Where one turn sends some rows of the set: a few examples, then the rows asked:
Q_347: [-40  38 -34  26  31   1  13  11 -14   7  33 -33 -52  -1   0  -9]
Q_257: [  0 -38 -21  33  19   2   6  -5 -30  14  38 -24 -36 -30 -10  -5]
Q_190: [-13 -45  -1  22  38  17 -38   0 -43  64   3 -21 -29  16 -41 -25]
Q_285: [ -3 -46   7  27  38  10 -23 -10 -44  55  -4 -12 -24  13 -41 -24]
Q_71: [-17 -39 -20  45  12   7  -1   7 -35  17  30 -31 -12 -36  11 -12]
Q_585: [-12 -42 -27  34   9   1   1  -6 -28  30  39 -31 -41 -26  -5 -14]
Q_84: [-41  30   6  24  59   3 -42  30 -37  32   6 -10 -13  49 -24 -19]
Q_541: [-47  39 -32  42  37  -2  -1  27 -19  -7  19 -30 -28 -11   9  -6]
Q_995: [-32  28  -4  21  66   2 -17  18 -33  40 -14 -23 -38  39 -41 -26]
Q_420: [-45  42 -28  27  28 -11   4  26 -25  -6  31 -10 -25   4  12 -10]
Q_402: [ -7 -50   4  42  38   2 -42  13 -48  58  10 -13  -2  21 -18 -31]
Q_207: [-16 -41   8  38  35  14 -42   1 -52  54  -4 -24   3   7 -27 -31]
Q_872: [-13 -38 -31  45   7 -12   2   7 -38  19  37 -14 -15 -23  16 -23]
Q_814: [-24 -18 -14   2  22  -2 -14  -1 -19  59 -19 -10   3  28  24 -36]
Q_817: [-40  34 -11  15  59  17 -24  20 -29  41  -2 -21 -39  43 -37 -21]
Q_160: [-44  35  -4  31  58   8 -42  21 -36  28 -15 -24 -12  34 -31 -26]
Q_735: [-11 -21 -29  -7  12  11 -33  -3 -12  19  13   6   1   3  22   2]
Q_53: [-31  37 -28  27  47  -8  12  23 -17   0  32 -35 -50  -4  -8  -8]
Q_855: [-30  14 -18   5  48 -30 -35  24 -16  51  11 -50  -5  28  18 -43]
Q_648: [-16  11 -32  -6  37 -14 -53  24  -9  12  43 -34 -10   1  15  -6]

Q_872 goes to Q_402
Q_585 goes to Q_190
Now find these:
Q_648 goes to Q_735
Q_71 goes to Q_207
Q_53 goes to Q_257

